Rotation paths and how fast each direction turns (degrees each step):
Each turn is a multiple of 5 degrees from 10 to 175, or 0.
Each row of a path follows its step; steps can be skipped.
path 1
step 0: [  3  -9  -3  -6  17 -21 -14  -2  -2  -7   7  -7   3  -1  18   0  -9   3
  13  -5  13  -4   7  -2  -6  -8   0  -7  -6   4  -4   4   6  12 -12  -9
  -6  -6]
step 1: [ -9   9 -13  -8   3 -19  -8  -7  -4   4  12   5  -8  -5   6  -5  -1  -6
   8 -19  12   1  -9  -7  -9   1 -13   2  -7   8   2 -11 -12   0   3  -1
  -6  11]
step 2: [ -3   2  -8  -8   3   5  16  -9 -14  12 -15  -9 -13  -4  -3  -2  10  -3
   2  -6  13   7  -8  -6  -7 -14  -3   7   7   0   5  -7  -4  -7   6 -14
 -13   4]
step 3: [ -7   9  -5  -7   5   5  12  -8  -4   5  -3 -14   4  16  -4  -5  10  18
  -1   1   7   0  -3 -14  -8   5  16   8   7   2   2  -4  10 -12  -3   5
  -5 -18]
step 4: [ -9  14 -11  13  -4 -12  -7  11  -2  -6  -5   5   5   2 -16  -5  -4  15
  -1  13 -11  -1   1  -6   1   9   2   5  13   5  -1 -16   2  -6   1  -3
  -8 -16]
step 5: [ 17   7  -8  10 -12  -8   4  17  -1   0  -2  -7 -11   4   5 -11   5   0
   4  14 -13  -2  14  14  -7  -3  -4  -8   9   1  -4  -8  -6   2  14  -1
   2  -9]
step 6: [  5 -13  11   2   0  -1   2   2  27   7   3   0  -9  14  10  -6  -6   6
 -10   4   1   7  11  -1 -11  -3  -6 -21   1   7  -2   0  -7   3   9  -1
  -6  -7]
step 7: [ -4  -9   3   2  -1  -2 -13 -11  14  -9   4   2  -4   3  -2   5   8  -2
  -9   2  -3  -5 -13  -9  -3  -2  -9  -4 -11   4  -8   7   3  21  20   0
 -17  -2]
step 8: [ -4 -14  -4  -6  11   1  -8  -3 -17  10  11  -5  -3  -2   5  14  14   1
  -1   4  -5   2   6   5   5  -1  -1  10 -10  -2 -22  -3  -4  15   5  -8
 -14   5]
step 9: [ -3 -10  -7  -3   0  -9   5   1  -2  13  -7  -1  -2  17  -3  12  -5  -2
   9  -9  14   0   3   2   1  11  14  10 -19   4 -16 -15  -2  -1  -3   1
   0  12]
step 10: [  7   1 -10 -12  -7  -2   3   0  -8  -9 -14  14   7  -6 -13   3  -5   2
   3   2  24  -2   2  -6   3  -7   7  -3 -16   0  -1 -14   1 -12  13  -2
  -1  -5]
step 11: [  4   2 -10  -3  -2  10  12  -1 -14  -6  10 -11   9 -12  -8 -12  -8  13
  -2  15   6  -1   0   2 -14 -10  -1   2 -13   9   5  -7  -9  -2  -1   9
   3 -10]
Directions:
[-3  1 -1 -7 -5  3 -2 -3  1 -1 -1  3 -2 -2 -1 -3 -2 -2  0  0 -4 -1  1  2
  0  0  8 -3  3  1 -1  2 -1  4 -3 -2  2  2]
0
[-2  2 -5  1  1  3  2  1 -4 -5 -1  2 -8 -1 -1 -2  0  1 -4  1  5  1  3 -2
 -2  1  3  6  0  1  2  0 -1 -3 -2  3  2 -1]
45
[ 1  3  2  0 -2 -1  3 -6 -1  0  4  4 -3  0  0  2 -1 -3 -2 -1  1  1 -1  2
 -8 -1 -6 -1  0 -1 -2  4 -1  1 -4  0 -4 -3]
65
[-2 -2 -4 -3 -1 -2 -1  3  3 -1  0  0 -2  2  1 -1  0  1 -5  3 -2  1  2  4
  1 -2 -5 -1  1  3 -2  5  8 -2  0  3 -1  6]
45
[ 2  3  5 -1  2  0  0 -3  4 -1  2  0  0  2 -5  1  0 -1 -2 -2  2  0  3  3
 -1 -9  2  2  1  3  4 -2 -2 -2  6  1  1  3]
85
path 2
step 0: [  6  -1  -3 -20  -6 -12   0  15   0   3   6  -3  -1 -15  -1  -1   2   8
  -3  -1   2  -4  -5   6 -13   2   2   3   5 -17   1   3  -8  -3 -10   3
   5 -17]
step 1: [  7  -2   5  -5 -15  -1   6   4  -7   5  -5   3  -4  -1  -2   1   5   7
  18   3  -6   0   9  -7 -11 -12  -3  -8  -9 -10 -21  -1  -9  -4   0  -1
 -11   2]
step 2: [ 14  16   2  -6 -16   1  -6   4  -6  -2  -3  -7   9  13  -2  -1  -1   3
   0  -4 -15   6  -2  18   1   5  -7   3   2  -9 -11  -3   0   5   3  -9
   7  -5]
step 3: [  9   4   7  -1   5  -4  -7  -4   4  18   3 -10  10   6  -1   2   6  -4
   0   7   5  -5   1  12  -3   2   9   5 -17  -5  -2  -8 -20  -9   5  -8
  -8  -5]
step 4: [ -9  -2   5  -5   0   3  12 -13   2  15  -4   8   7  17 -10  -3   0   2
   4  17  -6  -4   4   6 -11   3  -4  -1   1  -9   1   8   5  -4   3  -8
   7 -16]
step 5: [  3  -3   1   5  -3   8  -5   7   4   7  -3  -2   4 -11 -13   3   3  11
  -1  17  -5  -9   3  15   6  -5  -5  -3   1  -6   8   4  -9  -4 -22  -7
  12   5]
step 6: [  2  -7  -7   6 -14  -3   7   0  15  13   6  -1  -7   6  -8  -3   0  11
   5  13   9   5   4  -1  14  -7 -15   1  -3  -3  -6  -9  -2   8   3  -9
  -7   0]
step 7: [ -2  -1   2  -3   0 -10  -3  15   4   1  -7   0   7   5  -4  -6  14  16
 -10   0   7   0   3   9   3  15 -12  10   2 -11   3  13  -1  13   9  -2
   2   2]
step 8: [  5 -14  -8 -15  -1 -13  -5  -4   7  -7  -3  -4  -4   5   3   0  15  -5
   3   7   9 -11   5  -4  -3  -5  -9   3 -16  -3  -5  14 -11  -3  -9  -8
  -1  -1]
step 9: [ -2   3  -4  -6  -7   7   3  -4   5  -3 -10  -1   7  -3   1  -1   9  -7
  21  -5  -2   2  12   2   2   7 -12  -3  -5 -21  -2   2   9  13  -7   1
   0 -13]
step 10: [ 10   8   4   4   8  -5  -9  -4  -6  -7   3  -2   1  -5  -9   9  -6   5
   6  -5  -1   4   6  -1  14   8  -9  13 -11 -19  -7  -1 -11  -8 -10  -8
   4   2]
step 11: [ 10  -2  -8   8  -5 -12   8  -5   3   7  14  -1  -1   7 -14  -1   4  -7
  15  -2  -7   0   3  -3  -2  13  -3  12   2   2   2   3 -13   1   6  -1
  -4 -19]
Directions:
[-3  2 -4 -3  3  0 -4 -8  0  0 -5 -3  6  2  4  1  1 -4  1  2  1 -1  0  2
  1  1  5  1 -1 -3 -1  0  3  0 -1 -1 -1  2]
65
[-2 -3  3  0  2 -2  0  1 -4  1  2 -2 -2  4  0  0  1 -6 -5  3  4 -4 -3  1
 -4  2 -1  4  1 -2  1  3 -3  2  2  4 -4 -4]
90
[-5  1  4 -1  4 -1  2  1  2  3  2 -2  1 -3  3  2 -1  5 -3 -2  5  5  2  0
  0  2  0  2 -2 -3 -2 -5  3 -3  0 -1 -2 -4]
110
[-6  0  2  6 -1 -3 -2 -4  3  2  3 -2  0  3 -2 -2  0  5 -1  4  1  1 -1  2
  1 -3  1 -5  4  2  6  1 -1 -1 -2  1  1  1]
45
path 3
step 0: [ -2  -4   1   3   3  -3  10  -2  -3   7   9  -5  11  -6  -9   2   9  11
 -16 -11   7  -4  14  -1  16   3  -7   6   3   1 -13   8  -5  -7 -25  -3
   2   3]
step 1: [ -7   2  -4  -3   9   7   1 -11  -8   4   7  -8  12  -3   1  12   5  11
  -6 -12   7  -1  -4   0  17   8 -11  13  -4   3  -9   9  -6  -2  -4 -14
 -15 -10]
step 2: [-10   5  -2   7 -14  -2  12 -13 -16   2   0 -15   3  -3 -10   1   8  12
 -14  -6  -3  13  -8   5   9   8  -8   3  -5  -5   3   6  -7   6  -1 -13
  -9  -4]
step 3: [-20   6 -12  -2 -13  -7  -5 -10 -19  -3  -7  -2   4   8   0   9   7   8
   1   4 -12   8   1  14  11  -1  -6   5   8 -11  -9   6  -2   5  -2  -4
  -9  -3]
step 4: [ -2  11   1  -1 -15 -13  -3 -10  -3   1   1   1  12   4  -8   6  11  -1
  -7  10  -1  15  16  21   7  11  -2  -5   5  -5 -13  -8   0   3  -9  -1
  -4  -7]
step 5: [ -2  10 -15   6   7  -4  -1  -7   4   7   2   9   9   5  -2   0   7  -2
  -4   5  -4   5  14   3  14   5  -1 -16   8  -2 -22   8  -5  -5 -15  -8
  -7  -7]
step 6: [  5   9  -7   7  10   0  -6  -8   1  14   2   7  12  -6 -16  -9  11   9
  -3 -14   6   4   2   9   8   3  -2  -3  -1  -4  -9  -3   5   1 -13 -15
  -3 -16]
step 7: [-14   2  -5   3   7   8  -2 -15  -1   9 -13   0   0  -1 -15  -1  -3  17
 -11  -9  -6  -4   1   3   6   4   0  -3 -19 -10 -10   6   1  -3 -12 -17
  -3  -1]
step 8: [-14   7   1   0  -3  -7   7  -7 -23   3  -5  -4   7  -6 -10   4  -2  22
   1  -1   5  -8   1  12   3  -1   4   9  -7  -2  -8   1   3   3 -19  -9
   2   2]
step 9: [ -3   6   4  -4   0  -2   3 -14 -19   5   8  -4   9   0   2  14  -8  11
 -14   6 -12  -1   5  18   5  11   4  10  -4   3 -17   4  -6  -2  -4  -5
  -7   6]
step 10: [ -2   8   1   5   6 -13  16 -11 -19  10  16  -5   9  -8   1  15  14  -1
  -4  -2 -13   9   7   6   3   3  -4  -6   7  -3 -10   6  -3   7  -6  -6
  -1   0]
step 11: [  1 -10  -2   3   0   0  -3 -11  -6  13   5   2  11   5  -5   3  12   1
  -5 -16 -15  11  13  10  10  -3 -16   2  13  -7 -11   7   1   3  -1  -9
  -9   1]
Directions:
[-2 -2 -5  1  2  2  0 -1  1  2  2  1 -5 -3 -2 -3 -1 -7  2 -6  5  2  5  1
  3  0 -2  1 -2  2 -1 -3  1 -4 -1 -1  0  3]
60
[-1  0 -1  0  2  0 -4  6 -6  1  0  1  1  2  4 -4 -1  3  3 -4  1  0  3  1
  3 -4  3  4  6  1 -1  0  0  1  1 -1  2 -3]
140
[ 5  1  2 -4  1  6  3  1  4 -1 -3  2  1  2 -1 -1  1  3  1 -6  3  1 -1 -2
  4 -2  0 -1 -4 -1 -2  4 -3  3 -3  3  1 -2]
60
[ 3 -1  0 -2  2 -3 -1  2  4  3  5 -1  5 -5 -2  2 -1 -3 -2  1 -3  1  5 -2
  2 -6  1 -2  2 -1  0  2 -1 -3  0  2 -1 -3]
65
[ 0 -5  0  0  3  1  1 -4  0  2  2 -5  1  3 -1 -3  2  6  4  0  0  0  0 -4
  4  1 -1 -5 -1  1  4 -1  6 -2  3 -1 -3 -2]
70
